(in the rows, 128 means zero)
Each path below is one point turned by a fixed rotation once a step. After each direction that follows a path, write how fast that rotation turns it, in deg/step (0 if it stays still).
Each turn is a multiple of 5 degrees from 10 to 175, or 0.
Each row of a path follows its step; steps can be skipped.
Path 1:
step 0: [123 126 126 135 113 125 134 127 114 121 121 129 125 141 121 140 124 117
 116 129 132 130 122 126 133 129 137 127 132 121 122 137 128 132 132 135
 122 130 135 123 117 127 129 128 130 121 124 118 129 121 129 138 129 121
 128]
step 1: [119 126 130 113 123 125 130 128 131 127 129 132 110 134 120 130 131 114
 129 131 125 120 141 119 120 131 134 125 124 128 134 127 124 118 131 131
 122 121 116 133 125 131 128 120 135 132 131 120 130 134 124 130 132 123
 136]
step 2: [136 135 132 115 133 125 132 124 139 133 131 120 128 136 141 132 127 123
 129 127 128 132 129 126 122 133 114 130 125 141 119 124 124 125 138 123
 119 128 125 131 117 125 130 128 129 122 121 136 137 134 128 126 117 128
 136]
step 5: [124 126 128 126 118 122 129 142 129 133 127 132 120 145 125 130 127 120
 122 139 135 131 126 127 127 131 138 117 142 128 126 135 132 123 129 139
 117 128 124 128 134 136 138 122 123 117 132 128 128 130 132 128 125 122
 126]
step 6: [125 138 130 118 124 131 140 122 124 128 126 121 125 140 134 140 122 115
 127 135 129 119 136 129 120 136 136 130 126 130 123 119 126 129 127 127
 133 119 120 129 125 130 119 120 135 135 123 135 134 129 131 121 127 117
 131]
step 10: [121 129 130 120 124 131 135 127 131 143 121 125 127 149 137 135 123 127
 125 127 127 134 130 137 122 129 127 128 132 138 120 128 132 126 132 138
 126 130 126 128 134 122 132 128 130 116 133 128 140 127 136 120 134 122
 119]
step 11: [131 120 125 127 121 135 132 136 127 126 128 132 139 134 116 137 129 123
 133 136 129 120 138 135 120 140 133 123 127 126 116 123 119 129 133 125
 132 122 126 126 127 128 111 123 131 122 133 135 126 140 132 118 124 131
 129]
step 12: [126 131 118 137 123 125 126 131 122 122 128 122 135 132 130 123 136 121
 119 130 136 130 119 129 125 125 122 123 134 128 128 120 117 129 133 119
 129 115 136 129 116 139 130 117 139 127 126 129 135 128 114 129 127 127
 141]
step 14: [117 135 136 116 131 128 134 122 127 126 126 125 122 141 123 134 126 134
 126 122 120 124 138 118 126 123 129 131 121 129 119 133 129 119 131 138
 138 130 121 133 127 127 123 126 119 120 126 131 142 121 122 135 128 118
 133]
Directions:
[128 129 128 129 125 132 127 131 127 128 127 131 128 128 128 130 128 127
 128 129 131 128 127 129 128 133 128 126 132 130 129 126 128 129 128 130
 130 126 132 131 131 129 126 127 129 128 129 128 127 124 129 127 128 126
 128]
60
[130 125 129 125 125 125 132 132 126 128 127 127 130 127 127 128 129 127
 128 125 130 130 126 129 129 127 127 126 127 126 133 129 129 130 131 129
 128 129 127 128 127 129 129 128 127 130 129 127 127 128 127 128 130 128
 132]
90
[127 129 128 130 126 127 128 130 131 124 128 129 126 130 126 128 126 130
 128 127 127 124 128 128 127 127 126 131 130 124 128 129 131 129 129 129
 126 128 129 127 130 127 132 130 127 129 130 128 129 127 128 129 130 124
 129]
80
Path 2:
step 0: [134 139 133 133 118 134 133 135 133 119 125 129 128 129 138 130 124 129
 128 124 114 130 123 134 130 135 128 133 117 130 138 134 118 119 128 124
 133 124 136 125 124 122 124 121 119 131 137 133 119 114 131 125 131 122
 127]
step 1: [123 127 131 136 125 136 134 127 135 129 132 123 133 136 132 125 131 122
 117 117 127 139 136 124 132 137 128 120 138 125 135 132 127 127 122 114
 125 122 137 133 129 136 122 116 132 127 132 135 127 121 135 117 135 123
 127]
step 2: [131 125 119 138 124 142 132 121 136 128 126 138 140 129 128 130 126 120
 132 121 130 137 138 132 125 125 121 138 137 128 118 136 129 138 127 117
 133 128 137 120 123 132 135 125 122 122 130 137 129 126 128 129 122 127
 123]
step 4: [134 121 120 127 125 122 129 138 144 128 128 122 119 127 136 133 119 131
 120 121 118 133 129 128 124 134 126 120 126 122 117 136 130 131 124 127
 121 137 133 126 120 130 120 124 137 131 137 134 129 118 124 123 130 120
 133]
step 5: [127 133 130 139 126 124 125 140 129 130 124 127 134 130 133 130 126 129
 122 121 117 138 127 132 126 119 129 132 134 128 116 139 119 140 128 128
 131 129 127 132 128 135 124 116 129 116 125 138 135 129 135 133 135 127
 141]
step 6: [144 118 130 137 127 131 138 135 126 122 125 138 135 127 135 122 126 131
 127 124 120 120 126 130 123 126 129 140 135 121 127 137 122 132 124 127
 119 127 126 127 133 135 138 121 132 125 129 121 135 120 137 131 136 130
 121]
step 7: [129 117 116 125 134 127 134 134 127 115 130 123 123 135 129 118 124 129
 120 124 132 136 133 128 116 128 126 132 139 124 124 126 135 126 125 136
 127 125 137 125 131 139 137 128 146 130 134 128 135 128 127 133 131 123
 129]
step 8: [124 127 123 131 136 129 131 138 128 125 122 127 122 119 135 135 115 138
 130 127 121 134 138 142 126 125 124 140 124 128 119 130 132 131 138 141
 134 127 135 126 125 132 123 129 131 132 130 136 132 132 129 141 128 123
 122]
step 14: [125 124 131 137 127 136 131 126 134 133 129 142 124 130 126 123 132 133
 133 118 120 124 139 139 138 135 119 139 120 136 127 124 121 132 125 122
 129 132 131 127 125 128 121 121 127 130 120 140 123 135 138 121 131 126
 127]
Directions:
[130 129 128 129 131 129 125 128 128 130 129 130 128 128 128 129 130 128
 130 127 126 125 126 131 128 128 130 129 127 132 128 128 126 129 131 129
 131 124 130 126 131 125 126 127 128 127 130 129 129 127 130 130 130 129
 126]
130
Path 3:
step 0: [127 132 142 125 136 120 122 126 118 126 128 126 119 142 131 128 110 121
 122 124 130 135 133 114 127 118 133 126 131 128 119 135 118 128 129 132
 139 118 131 132 130 119 127 116 123 118 126 122 123 128 134 128 122 131
 119]
step 1: [122 129 140 123 136 132 118 132 126 125 131 123 119 122 118 140 131 123
 123 121 118 120 117 130 119 124 134 133 133 130 136 128 121 129 125 130
 134 132 134 117 120 118 133 129 137 127 116 135 131 122 133 111 136 128
 119]
step 2: [116 119 132 121 126 128 125 124 122 138 133 121 125 137 124 124 116 124
 117 136 127 129 125 126 125 116 129 142 119 122 126 136 136 133 136 125
 127 130 122 130 140 125 127 125 131 135 123 129 128 132 143 120 140 124
 142]
step 3: [129 131 129 138 132 134 131 136 131 133 126 134 118 146 108 139 122 124
 130 133 122 123 129 128 136 124 133 135 128 135 133 125 127 132 148 124
 124 141 128 131 119 128 118 129 134 130 131 134 133 122 125 125 125 124
 128]
step 5: [130 138 133 128 126 118 125 125 119 133 126 136 128 127 121 138 124 138
 116 129 137 131 133 122 129 132 132 115 124 126 135 135 138 130 147 131
 125 123 121 122 118 132 122 139 127 120 123 134 114 121 133 130 126 127
 119]
step 9: [121 128 135 125 122 134 131 124 120 123 127 134 125 137 116 133 119 116
 124 127 123 141 125 131 131 118 125 135 136 132 136 128 133 114 126 126
 126 140 125 114 131 130 129 131 124 138 129 130 142 121 140 122 121 127
 117]
step 12: [136 132 138 131 135 133 129 126 124 126 123 132 132 128 133 150 122 132
 125 125 136 125 126 144 131 126 125 125 135 138 114 124 124 123 130 137
 126 114 127 125 123 123 115 131 137 131 121 134 123 126 128 119 135 139
 126]
step 13: [122 120 140 120 120 117 135 128 121 128 125 127 129 125 120 134 121 134
 124 122 123 121 134 122 121 120 119 123 123 119 120 121 132 144 132 126
 120 111 124 128 138 127 134 135 123 127 120 132 124 120 130 120 125 130
 120]
step 14: [140 125 137 130 138 119 140 121 130 120 119 125 121 133 124 124 116 125
 120 144 117 129 124 140 118 135 127 127 124 129 128 129 123 125 137 124
 123 134 124 126 125 116 128 125 127 127 113 142 129 130 129 124 122 131
 124]
Directions:
[127 127 127 127 128 129 127 128 129 128 130 127 129 130 127 128 128 127
 127 126 131 129 126 126 131 124 128 130 131 129 131 125 127 127 128 129
 128 132 129 127 131 126 130 126 133 130 127 126 125 127 128 129 130 129
 129]
45
[130 129 125 128 124 127 130 128 128 127 128 131 131 129 127 131 128 127
 128 127 129 123 126 127 130 130 128 129 129 126 126 127 128 129 130 127
 123 127 129 129 127 128 127 129 128 129 128 130 127 130 130 128 130 131
 130]
45
[126 129 127 128 128 130 126 128 127 128 127 123 130 128 129 128 129 129
 126 127 130 128 124 130 130 128 125 126 128 130 127 130 127 126 129 129
 123 128 128 127 128 129 129 129 127 128 126 125 130 130 127 124 128 125
 129]
135
Path 4:
step 1: [127 133 137 132 132 119 130 125 147 128 124 127 134 128 120 134 127 123
 112 134 125 126 125 123 130 124 134 139 126 128 130 111 122 122 129 141
 132 130 117 130 120 130 124 130 126 121 135 132 118 130 129 134 136 129
 137]
step 3: [136 128 130 125 136 129 112 128 131 123 136 130 117 121 121 132 130 134
 125 122 124 120 140 129 133 126 107 123 136 125 134 132 122 132 136 127
 121 127 129 123 130 128 128 123 140 115 122 122 122 125 127 130 133 117
 124]
step 6: [131 124 123 120 129 114 125 135 131 124 140 127 132 128 127 127 134 121
 128 127 130 145 130 129 129 116 118 128 129 131 121 130 114 129 119 130
 128 125 131 130 126 125 110 126 131 133 119 141 123 129 117 127 123 133
 135]
step 7: [133 122 131 131 137 133 123 131 134 131 128 121 124 143 129 135 122 129
 136 123 128 116 122 134 118 122 121 127 131 132 134 129 123 122 125 121
 126 133 117 121 142 136 138 122 120 129 115 137 120 128 126 121 129 138
 134]
step 8: [134 131 125 123 125 132 121 121 131 125 131 127 140 128 139 135 117 132
 133 133 125 133 133 116 120 136 132 124 130 123 124 122 123 142 136 132
 117 135 121 126 137 134 128 137 129 135 118 108 130 129 126 128 130 135
 131]
step 9: [142 125 130 132 124 132 135 123 125 125 123 129 118 139 134 127 130 126
 121 127 132 137 116 129 140 132 130 131 119 125 122 128 121 125 132 133
 121 133 137 136 142 119 124 127 143 122 128 125 137 139 124 118 129 127
 133]
step 10: [123 123 131 119 120 130 141 132 133 128 127 138 117 129 134 135 118 121
 126 119 126 129 134 132 123 128 133 133 134 114 124 138 126 118 124 136
 133 120 127 117 131 126 122 133 120 125 116 133 133 136 125 132 125 118
 130]
step 13: [119 128 127 125 126 126 132 127 119 121 128 126 125 135 128 119 122 119
 125 119 120 120 123 123 151 140 128 120 122 134 131 123 124 128 114 129
 123 131 129 125 122 132 128 138 125 132 116 122 128 137 136 127 126 133
 119]
step 14: [125 132 135 133 129 124 128 142 128 124 136 136 124 129 121 128 121 117
 132 134 135 139 122 133 137 130 120 130 132 123 128 128 136 132 131 136
 125 111 117 122 134 119 142 124 128 129 133 117 122 136 131 125 125 122
 121]
Directions:
[129 126 127 126 127 128 127 131 127 127 130 129 128 129 128 129 129 128
 127 126 127 128 129 130 125 123 128 127 127 126 126 126 132 126 125 130
 129 128 127 127 128 128 128 125 126 129 130 129 125 130 126 126 129 125
 127]
85
[125 130 130 126 124 126 125 129 129 129 129 128 128 126 129 128 127 131
 127 130 128 130 131 129 127 130 128 130 130 127 128 128 126 127 128 130
 130 127 125 127 129 131 126 130 130 126 127 128 127 128 129 129 133 126
 129]
160
Path 5:
step 0: [127 133 131 139 130 130 136 129 129 133 114 123 117 140 127 130 139 122
 130 129 123 129 123 131 125 131 121 132 127 123 140 128 112 124 126 133
 143 133 138 128 129 131 128 112 136 132 129 118 129 130 126 130 136 132
 127]
step 1: [138 122 133 127 143 124 124 133 120 128 127 128 130 127 150 125 126 132
 136 134 124 128 127 126 124 135 116 124 135 122 113 129 130 138 134 133
 126 126 138 131 135 128 127 130 136 134 126 132 115 124 127 121 124 129
 128]
step 3: [127 129 119 135 128 119 138 134 136 139 127 120 122 133 130 147 125 132
 131 122 132 137 135 121 120 118 129 138 131 131 124 124 141 125 131 124
 130 137 136 125 126 128 129 120 125 125 133 119 126 124 132 122 133 136
 137]
step 5: [132 122 127 135 124 127 117 115 131 131 138 133 138 141 129 127 133 131
 124 132 140 123 122 119 120 134 132 134 133 119 130 128 133 121 134 116
 128 123 129 132 135 137 129 133 111 127 122 127 135 132 125 138 124 126
 127]
step 6: [126 121 132 134 132 124 125 126 129 126 139 128 120 115 120 128 145 119
 129 124 141 127 124 130 131 117 141 127 125 137 123 139 133 125 134 132
 133 136 129 131 128 129 125 117 130 128 133 129 134 118 124 119 138 131
 132]
step 7: [140 123 119 139 131 123 128 121 124 116 134 132 127 123 122 125 124 130
 119 125 123 123 133 125 133 135 114 131 132 120 127 134 120 120 118 131
 128 131 129 121 121 118 127 126 136 118 127 128 119 133 119 136 141 135
 123]
step 8: [122 133 127 118 120 123 120 130 122 118 127 130 134 127 123 120 141 129
 130 135 133 142 133 125 119 136 122 121 129 117 127 130 136 130 134 123
 135 115 129 134 128 124 130 123 120 123 138 135 118 132 129 122 124 125
 117]
step 11: [127 120 128 119 139 132 130 123 128 135 126 129 121 143 126 126 131 129
 124 131 121 128 128 140 134 137 124 115 135 134 129 136 128 134 125 110
 132 131 129 138 127 133 138 133 121 132 134 132 115 135 131 123 121 127
 127]
step 12: [127 133 142 123 137 132 125 126 133 138 124 133 129 124 127 136 124 129
 146 137 130 135 122 134 129 131 137 143 135 126 126 128 129 125 122 124
 131 127 123 131 132 136 122 121 129 125 122 129 128 123 118 139 136 113
 129]
Directions:
[127 125 128 129 128 127 130 126 127 128 125 130 129 127 131 126 129 131
 125 126 128 126 129 127 127 130 128 126 129 127 126 129 127 129 124 128
 130 130 127 128 129 126 124 127 129 128 128 127 124 131 130 128 124 128
 127]
110
